135,114,132,120,135
128,151,149,127,133
result: 132

127,145,142,147
150,143,132,134
result: 142

145,100,141,144,103
154,112,148,105,130
result: 141

105,129,120,125
127,123,117,141
result: 120

120,121,135,124
128,119,104,112
result: 135

151,152,119,130,122,145
148,144,105,130,123,141
result: 119
---
[[116 104 124 110 155]
 [116 106 121 110 152]] 155, 116

[[131 122 136 132 129 129]
 [130 153 135 136 126 136]] 129, 130

[[155 135 130 125 118 130]
 [140 148 139 149 137 139]] 130, 140

[123 111 122 137 107 134 134] 134, 123

[[135 120 128 120 119 128 150]
 [156 118 118 130 147 127 127]] 150, 156

[105 127 149 152 138 140] 140, 105

[[155 125 141 117 103]
 [124 147 141 130 138]
 [110 143 141 131 138]] 103, 110

[[105 134 131 137 132 112 139]
 [139 139 139 139 111 135 125]
 [133  99 120 113 135 118 128]] 139, 133

[129 139 131 116 156 126] 126, 129
---
[134 142 101 122] gives 122
[134 102 102 131 119 132 134] gives 134
[111 117 135 128 105] gives 105
[116 112 125 151] gives 151
[121 146 117 137 101 116] gives 116
[136 158 116 133 128 153] gives 153
[128 100 142 131 118 150] gives 150
[141 151 144 132 127] gives 127
[141 109 146 115 101 156 138] gives 138
---
[[141 145 126 119 112 138 134]
 [130 133 111 109 120 137 107]
 [128 123 108 119 127 123 105]
 [132 150 130 129 116 151 121]
 [118 138 132 123 130 141 120]
 [122 143 129 141 125 144 122]
 [124 138 148 150 128 138 118]
 [133 113 129 147 133 121 115]
 [112 117 116 119 130 130 122]
 [128 130 121 110 121 135 115]
 [130 144 139 126 127 138 142]
 [132 117 115 116 115 128 112]] gives 128

[[122 125 151 131 140 132 129 140 138 125 115]
 [141 122 118 129 133 120 126 123 112 136 124]
 [120 134 123 132 114 133 121 124 135 120 132]
 [140 126 103 123 121 121 123 113 112 136 139]
 [123 128 138 135 130 131 124 134 133 123 118]
 [131 125 128 127 131 127 123 125 126 131 126]
 [140 122 121 127 135 121 128 124 114 137 126]
 [136 125 118 123 129 123 128 122 119 135 133]] gives 120

[[136 118 121 127 118 124 130 134 119 128 124 127 134 122 123]
 [150 129 138 120 116 108 114 134 127 125 131 122 119 135 128]
 [148 129 133 124 120 111 116 132 122 123 132 116 123 134 127]
 [144 108 132 115 107 113 133 140 124 133 115 139 138 121 125]
 [153 114 110 130 115 119 121 139 103 121 134 111 133 125 122]
 [131 128 127 128 128 129 127 128 127 128 128 127 128 128 127]
 [150 131 134 122 118 110 115 132 122 125 130 118 122 136 128]
 [134 124 133 122 121 121 129 132 130 129 124 131 129 128 128]
 [131 127 130 127 127 126 126 129 129 126 129 127 126 128 127]] gives 148

[[142 124 115 126 141 107 133 123 116 120 122 143 116]
 [136 123 123 151 131 125 152 141 146 148 118 136 144]
 [125 124 131 152 121 145 142 145 151 151 128 124 148]
 [129 123 128 153 124 138 147 145 151 152 123 127 149]
 [131 132 125 103 137 111 113 110 103 103 131 134 107]
 [124 131 133 135 123 141 128 135 138 135 133 123 136]
 [131 131 124 105 136 114 113 112 105 104 133 132 108]
 [138 123 118 141 135 121 140 136 133 136 123 138 130]
 [132 133 126 108 136 114 116 115 109 108 130 133 111]
 [134 133 124 100 137 106 112 107  99  98 129 135 101]
 [119 129 130 125 125 139 118 130 130 128 136 120 131]
 [116 125 136 147 116 150 138 142 153 152 128 116 154]] gives 125

[[127 133 130 133 124 128 124 129 125 123 129 133]
 [122 148 140 147 113 130 111 132 118 106 130 150]
 [125 138 135 137 119 130 119 130 122 116 130 140]
 [138 106 111 106 148 121 149 124 142 156 124 101]
 [127 131 130 131 127 128 126 128 127 125 128 131]
 [135 115 116 114 142 122 142 126 138 147 124 110]
 [133 143 128 138 123 121 120 133 125 121 126 137]
 [134 110 116 111 143 124 144 125 138 149 125 108]
 [133 117 119 117 138 125 138 126 135 142 126 115]
 [129 124 125 124 133 127 132 127 131 133 127 123]
 [122 126 134 130 123 135 125 127 125 122 131 132]] gives 125
---
[[128 107 144 106 129]
 [115 129 126 131 140]] ans = 140

[[131 111 106 106 107 127 103]
 [110 107 119 114 117 152 112]
 [118 113 112 111 112 127 105]] ans = 105

[[135 133 128 131 138 125]
 [100 104 121 141 106 109]
 [125 140 131 142 126 112]] ans = 112

[[121  99 127 101 100 115 146]
 [120 139 139 138 135 123 118]
 [121 138 140 138 135 121 118]] ans = 118

[154 130 131 135 150] ans = 150

[123 108 115 103] ans = 103
---
119,133,140,115,141
150,143,101,133,105
149,152,102,120,102
Out: 119

139,119,122,147,110,136
136,113,119,135,107,119
135,132,130,148,123,150
Out: 139

101,127,143,130,110,127,133
99,128,139,132,106,141,131
99,126,136,131,107,144,130
Out: 101

108,155,130,120
103,119,144,129
122,151,125,106
Out: 108

122,120,135,128,135,132,134
135,120,126,121,127,134,134
119,120,134,103,122,131,125
Out: 122

155,131,127,104
108,115,127,144
135,142,127,124
Out: 155

113,127,110,127,112,119
129,114,129,116,102,121
113,143,122,117,134,135
Out: 113

136,129,127,129,135
105,126,140,142,126
108,135,134,136,144
Out: 136
---
[[127 108 128 144 121 153 122]
 [127 109 128 144 118 152 117]
 [129 139 129 114 117  99 110]] gives 129

[[155 133 122 122]
 [148 131 123 124]
 [117 133 131 129]] gives 131

[[148 123 135 126 116]
 [129 111 118 133 117]
 [150 129 131 122 118]] gives 131

[[127 115 119 139]
 [134 125 119 121]
 [150 139 123 132]] gives 123

[[128 127 145 125 124 135 130]
 [122 121 149 119 133 129 123]
 [131 116 153 104 130 138 137]] gives 153

[[126 120 128 126 120]
 [130 135 142 123 142]
 [139 132 125 131 100]] gives 125
---
[[124 131 128 126 125]
 [117 152 147 104 136]] => 104

[[120 118 122 151 137]
 [129 125 130 126 135]] => 126

[[143 115 122 136]
 [134 134 130 104]] => 130

[[116 141 112 119 141]
 [135 113 148 105 119]] => 105

[[140 155 144 124 125 101 154]
 [120 101 118 129 140 150 110]] => 150

[[135 131 120 114 148]
 [152 141 107 105 157]] => 105

[[157 107 106 118]
 [121 145 138 113]] => 138
---
[[145, 139, 100, 130, 139, 98, 108],
 [139, 123, 129, 147, 126, 134, 133]] Out: 129

[[152, 128, 122, 152, 128],
 [155, 128, 120, 156, 128],
 [157, 128, 119, 157, 128]] Out: 120

[[136, 136, 139, 156, 124],
 [126, 144, 145, 127, 140],
 [125, 131, 127, 119, 107]] Out: 145

[[140, 134, 100, 143],
 [105, 113, 158, 130],
 [124, 125, 142, 122]] Out: 158

[[128, 120, 139, 146, 134],
 [127, 126, 134, 137, 133],
 [131, 139, 127, 107, 101]] Out: 134

[[127, 128, 123, 132, 153],
 [127, 141, 113, 110, 138]] Out: 113

[[125, 116, 106, 113, 116, 138],
 [143, 133, 143, 122, 134, 147]] Out: 143

[[103, 143, 114, 106, 117, 106],
 [131, 124, 111, 109, 151, 118]] Out: 111

[[137, 129, 130, 116, 134],
 [134, 151, 119, 132, 116]] Out: 119

[[150, 126, 149, 136],
 [120, 131, 152, 151]] Out: 152
